0: array([-11.,  13.,  60.,  -5.,  -5.,  26.,  35.,  10.,   1.,  -2., -36.,  25., -38., -15.,  -6.,  -5.,   7.,  15.])
1: array([  0.,   1.,   5.,  19., -45.,  24.,  24.,  37.,   9.,   0., -41.,   9., -16., -41.,  19., -43.,   6.,   3.])
2: array([  9., -17., -34., -16.,  20., -34., -18.,  14.,  10., -21., -13.,   1.,  13.,  31.,  11., -32.,   2., -20.])
3: array([ 29., -29., -30., -10.,  15.,   1., -27., -18., -31.,  11., -23., -21.,  20., -11.,  23.,  25.,   2., -43.])
4: array([ -1.,  43., -19., -25., -26.,   6.,  -8.,   9.,  28.,  -4.,   4.,   6., -28.,  21.,   5., -27., -14.,  27.])
5: array([-15., -12.,  20.,   5., -21.,   5., -10.,  12., -23., -22.,  22.,  12.,  14.,   3.,  19., -15.,   6.,  -7.])
6: array([-26., -12.,  27., -17., -17.,  24.,   3.,  25., -26.,   7.,   5.,   4.,  24., -43., -41.,   3.,  15., -36.])
7: array([ 44.,  10., -42., -62.,  50., -34., -65.,  25.,  13.,   8.,   1., -23.,  44.,  25.,  15., -20.,  14., -43.])
8: array([-19.,  17.,  55., -10.,  13.,   1.,  18.,  13., -12.,   5., -14.,  21., -13., -20.,  -4.,  -4.,  -5., -13.])
9: array([ 28.,  42.,  10., -30.,  26., -18., -33., -14.,  11.,  14.,  12.,  -9., -11.,  23.,   5.,  22., -30.,   1.])
10: array([-18., -15.,  -1., -12.,  -8.,  26., -18.,  19.,  -7.,  20., -14., -25.,  -8., -33., -18.,  32., -13., -28.])
11: array([-10., -16.,  -1., -26.,  -4.,   2.,  12.,  31.,  -2., -14., -27.,  26.,  33.,  -8.,  12., -35.,  38., -21.])
12: array([-49.,   1.,   2.,  -8., -27.,  24., -21.,  -5.,   4., -17.,  41.,  -5., -29., -16., -19.,  -7., -42., -21.])
13: array([  3.,  16., -13.,  11.,  17., -29.,  21.,  27.,  47.,  -1.,  14.,  -6., -36.,  26., -19., -42., -33.,  37.])
14: array([  3.,  28., -26., -14., -24.,   0.,  -9.,  12.,  19., -12.,   3.,   0.,  -4.,  14.,   8., -25., -12.,  21.])
15: array([-25.,   8.,  31.,  14., -35., -12., -22., -13., -33., -20.,  18.,  18.,  27.,  19.,  49.,  31., -16., -18.])
16: array([-11., -14., -31.,   0., -13., -10.,  26.,  29.,  26., -24.,  27.,  22.,  14.,  -5., -23., -63.,  17.,  24.])
17: array([ 17., -11., -20.,   4.,  -8.,  16.,   6.,   5.,   0.,  19., -15., -32.,   7.,  -5.,  13.,  24.,   0.,  13.])
18: array([-12., -13., -17.,  72., -18., -25.,   9., -15.,  25.,   5.,   1., -23., -29.,  -1., -23.,  -5., -82., -13.])
19: array([ 21.,  17.,  -9., -23.,  34.,   2.,  -1.,  -8.,   0., -16.,  31.,   9., -11.,   2.,  16.,  -5., -11.,  20.])

array([-14.,  16., -39.,   3.,  12.,   5.,  22., -14.,   2.,   0., -14.,  -7.,  -8.,  -5.,   4.,  19.,   0.,  11.]) -> 17 14 19
array([  5., -30., -17.,  21.,  -3.,  14.,  12., -50., -13.,   6.,   2.,  15.,  10.,   7.,  12.,  17.,  69.,  41.]) -> 17 5 19
array([ 39.,  48.,  14., -28.,  24., -20., -35.,  -4.,  18.,  13.,  14., -12., -19.,  21.,  15.,  12., -31.,   2.]) -> 9 19 4
array([ 22.,  31.,   2., -16.,   9., -13., -18., -12.,  35.,  26.,   6.,  -6., -30.,   1., -14., -10., -27.,  -3.]) -> 9 4 14
array([-16.,   8.,   9.,   2.,   4.,  22., -16., -22., -24., -21.,  33.,  23.,  20.,  19.,  -5.,  10.,  42.,  -8.]) -> 5 19 15
array([-16.,  -2.,  -7.,  13.,  11., -21.,   2.,  -4.,   4.,  25.,  -8., -20.,   8.,  43.,  -8.,  61., -24.,  -7.]) -> 17 9 10
array([-20., -15., -11.,  68., -22., -27.,   7., -21.,  24.,  10.,   0., -17., -19.,   1., -31.,  -2., -75.,  -8.]) -> 18 12 13
array([ 49., -28., -31.,   7.,  51.,  13.,  21., -28.,  13.,   4., -39., -31.,   8.,   4., -34.,   8.,  30.,  17.]) -> 17 3 19
array([ 30., -23., -27., -15.,   8.,   0., -26., -16., -27.,  12., -27., -26.,  30., -19.,  28.,  29.,  14., -45.]) -> 3 17 10
array([ 27.,  -2., -12.,  -1., -22.,   7., -29.,   0.,  -9., -22.,  24.,   4.,  58., -20.,  14., -19.,   6., -13.]) -> 5 14 11
array([-31., -10.,  20., -26., -20.,  27.,   0.,  28., -30.,   0.,   6.,   3.,  22., -46., -41.,  10.,  16., -37.]) -> 6 10 8
array([ 16.,  20.,  13., -28.,  42., -10.,  -4.,  34., -14.,  -1.,  25.,  -3.,  17., -13.,  10., -13., -25., -23.]) -> 19 8 9
array([-28., -16.,   8.,  51., -36.,  -3., -15.,   8.,  24.,  -5., -31., -28., -30.,   9., -26., -13., -71., -32.]) -> 18 12 10
array([ -9., -14., -19.,  14.,   3., -23., -10., -10.,   3.,  25.,  -5., -21.,  19.,  44.,   5.,  67., -10.,   5.]) -> 17 3 9
array([-18.,  22.,  35.,  -3., -19.,  41.,  11., -20.,  29.,  -1., -49.,   1., -43., -18., -17.,   0., -11.,  13.]) -> 0 8 1
array([-28., -15.,  15.,  -2., -13.,  26.,  -7.,  22., -10.,  12., -17., -24.,  -3., -32., -20.,  38., -18., -27.]) -> 10 6 17
array([-10.,  -5.,  30.,   5., -24.,   6., -35.,   5., -32., -11.,  53.,   5.,  29., -18.,  15., -12.,  17., -26.]) -> 5 15 6
array([ -6.,  15., -13., -18., -10.,  17., -11., -22.,  -7.,  18., -32.,  -4.,  -8.,  24.,  30.,  37.,  41.,  13.]) -> 17 14 3
array([-16.,  -7., -26.,   6.,  13., -23.,  -8.,  -5.,   5.,  16., -10., -20.,  11.,  41.,  -3.,  51., -18.,  -4.]) -> 17 9 3
array([-32., -19.,   7.,  44., -43.,   7., -17.,   8.,  15.,  -6., -31., -27., -21.,   0., -22.,  -3., -68., -33.]) -> 18 12 10
array([ -8.,  22.,  34., -17.,  52.,   4.,  44.,   1.,   0.,   9.,  26.,  16., -20., -33., -18., -19.,  25.,  14.]) -> 8 19 0
array([-11., -15., -18.,  -3., -19.,  -9.,  28.,  38.,  25., -26.,  34.,  24.,  12.,  -7., -18., -62.,  18.,  31.]) -> 16 14 11
